The rows of Y fall into 3 groups, which share some directions, and each row is roughly a mix of its group's hidden directions, except some rows that fit no group.
Y:
[[ 10 -17   8  25   8 -51 -28 -15 -15   1  32]
 [ -6  30 -17  22  18 -49 -29 -15  13   1  18]
 [ -8  23  13 -20  -9  24  24  12  26 -50  15]
 [-38  24  -8 -43  -9   1   6  10  -4   7 -42]
 [  4  33 -12 -52   0  37 -20  -7 -16  -4  -1]
 [-28  10 -12 -19  32 -12  10  16 -13   9 -53]
 [ 10  -2  -8   8  45 -11  12  25 -11 -21 -48]
 [ -5  19   7   7   8 -29  52  31  -7   4  29]
 [-25 -30 -29  -8 -29 -23  -3  21  17 -14 -35]
 [ 14  31  12 -19  -4  39   3  20  24   0 -42]
 [ 35 -12 -28 -23 -34  -3  29  15 -13  14 -27]
 [ -2   8 -19  17  37  -7  -8  35  14  40 -28]
 [ -5  11   8   6   2   1   1   9 -27 -66  24]
 [ -9  20   8   8  38 -35   3   1  14  41 -28]
 [ 20  -1  30  18  34 -28   1  35   7 -14 -29]
 [-24 -23 -40 -13 -31 -11 -15 -15  10  35 -13]
 [-49  -5 -23   4 -20  -9   7 -31  11  35   8]
 [ 15 -49   9 -10  -4  47  20   0   1 -23  -2]
 [  1  11  10   6 -12  10  46  18  -6 -54   9]
 [ 48  -3  42  21  25  -2   5  23 -14  -7  -3]
 [ 46 -34  35  11  12   2  -2   6  11 -28  16]
 [  6  56  11   8  13 -33  -4  13  27 -17  12]
 [  6  18   1  -4  -3  41  -1 -21 -11 -30  50]
 [-10   2 -20 -14 -19  25 -43  15  11  29  36]
 [ 15 -22   0   7  -7  -5 -28 -20   8 -46  41]
 [ 20   1 -16   1 -26  18 -22  52 -26 -17 -14]
 [ 15 -64 -11  15  15  10  17  -7 -17  15   6]
 [ 21  12  27  15 -43 -15  41 -12 -17  -8  -9]
 [ 38 -30  32   7  13   9  29  19   9 -26  20]
 [ 50  19  34   3  22  11  23  13 -23   1   2]
 [-30  -9 -53  -9 -31 -13  12 -17  18  12  -1]
 [-42  22 -21 -13 -22  -8   2  -1 -30  38 -14]
 [  8 -21  17  11  13 -37  -7  31   7  17 -47]
 [  3 -15   9  21  -1 -52 -24 -11 -27  13  29]
 [ 19 -52   1  19  14  -8 -14 -23   1 -25  30]
 [-44 -10  10   0 -19 -42  -6 -36  -2 -18  -4]
 [-34  16  10 -34 -36  27   6  -1  -2 -35   5]
 [ 37  25  11 -18 -41  21  20  -9 -11   0  28]
 [-13  17 -52 -35  -3 -14  -5  -8  17  21 -22]
 [ 12 -45   1  22   8 -31 -25 -22 -22   6  24]
 [ 16   0 -12 -37 -19  -5  13  25 -14  17 -50]
 [-25  20  13  19 -13 -17 -55  25  -1  17   6]
 [ 25  -6  16  19 -13 -34  10 -29  -2 -47  14]
 [-16  28   2 -24  30 -10  30 -22  10  39 -17]
 [-11  41  -6 -16   3  24  42  24  25 -14  -8]
 [-29 -20  14  28 -17 -48  -6 -24   0 -22  -7]
 [ 14  -1 -20   9 -35  -2 -50  25   0  -8  29]
 [  8  38 -11   1  -1 -55   7   8  -6   6 -33]
 [ 11  40 -29   1  41 -14   5 -20  22  12  21]
 [  3  60  -7  -4  11   6  -7  11  35   1 -28]
 [ -9  60   6  -8  -5 -13  14  28   3  24 -19]
 [ 12 -69   1   4   0  18   6 -10 -23   7   6]
 [ 20  35   3 -16 -48 -30   8 -17 -15 -14  10]
 [-34  -1 -52   0   8  13 -15 -36  16  -9   0]
 [ 41  20 -12   7   8 -11  52  16   1 -24   2]
 [ 40   8  14  14  32  15 -23   0   1 -32  34]
 [ 49   0  -4  32   9   0 -12   5  27   8  38]
 [  5 -49 -14 -10 -48  14 -22   4 -12   0  -6]
 [ 25   5 -28 -21  12  31 -38  25   6  -4  29]
 [  2  27  21  -5 -30 -19  34 -38   6  26  14]
 [ -6 -46  16  46  10 -10   0  -1   1 -34  -9]
 [ 12  -5  22   3 -31  10   9 -39  13  -2  49]
 [ -9 -10   1  -1 -52  -2 -32 -14  -1 -14  41]
 [ 24  18  -4 -25  -6  35   2  10 -13 -51  16]
 [ 12 -41   6  13   8 -21 -47  22  13  -4 -23]
 [-34 -10   6  24  27 -42  -2 -24  25  19  -9]
 [-16 -11 -22  -8  -1  -4 -32  38 -24 -32 -31]
 [ 12  -7  -2  -1  15  24  61  32   6  11  -7]
 [ 26  20  -6  -8  -6  25  20 -31 -21  37  31]
 [-13  21 -27  15  14   2   9 -27  23 -26  47]
 [-29 -13 -14  -1  14  29 -28  17  19  46  13]
 [ 27   2  32  20 -12  19  43  -5 -27   2  26]
 [-46 -21   8  20 -47  -8 -20   4  -5  14  -3]
 [  9  34   0  13   7 -36 -51 -10   8  16 -11]
 [-17  23   6 -22   4  19  38   7 -13  38 -35]
 [-45 -43   5  28  27  -3 -10   0  10   3 -18]
 [ 14   5  32  31 -32   1  45  -9  -1  25  -6]
 [-50   2  -9 -28 -12 -11  -9  14   8  -2 -44]
 [  8  28 -37 -43   5  26 -28 -18   1  -1  13]
 [-34  38 -22 -25 -11  32  18   4  18 -10 -18]
 [-10  16 -24   5  15  -3 -26 -30  37 -40  15]
 [ 16  15  -1  -8 -11  42   5 -20 -16 -24  47]
 [-21  -9  30 -17 -41 -16  -2   5 -43  -3  21]
 [-26  -4  -3  17  27 -16 -41 -25  21  33  11]
 [ -9 -12  -1  19  -9 -53 -21 -16   0 -42  -1]
 [-35  28   1 -22 -18   9  44  18  -2 -21  17]
 [-30 -24 -17 -24  20  11 -42 -13   9 -22  24]
 [ 52 -11 -15  -5   9  13 -38 -15  -5  22  22]]

Here is one row of each group, with its name. Which group are the others in?
[ 43  29   3  -6  33 -18  21  11  -4  28 -20] | V
[ 21   2  20  16  -1 -38 -26   9 -26  43 -10] | K
[ -6 -22 -23 -13  39  33 -31  30  -2 -15  -5] | E

[ 14 -44 -13  -5   6  51   2 -10   5   7 -29] | K
[-33   6 -16  25   2  -6   9 -40  17  22  38] | V
[ 47   6 -20  -3  -3  17 -20  40 -15 -29   4] | E
[-34  -4 -37   9  -7 -39  21   0  31   2 -17] | V
[-32  14 -48 -34 -22  12  -4 -15  12 -15   4] | V
[ 32  11  40  -9  -3  15  31  42   2   2 -14] | K
[ 45  44 -14   0  10 -22  14  21   1  19 -16] | E
[-23 -22   6  27  49 -13  13   0  14  13 -32] | E
[ 46   3  18   7  -2  17  43   4 -18 -29 -13] | E
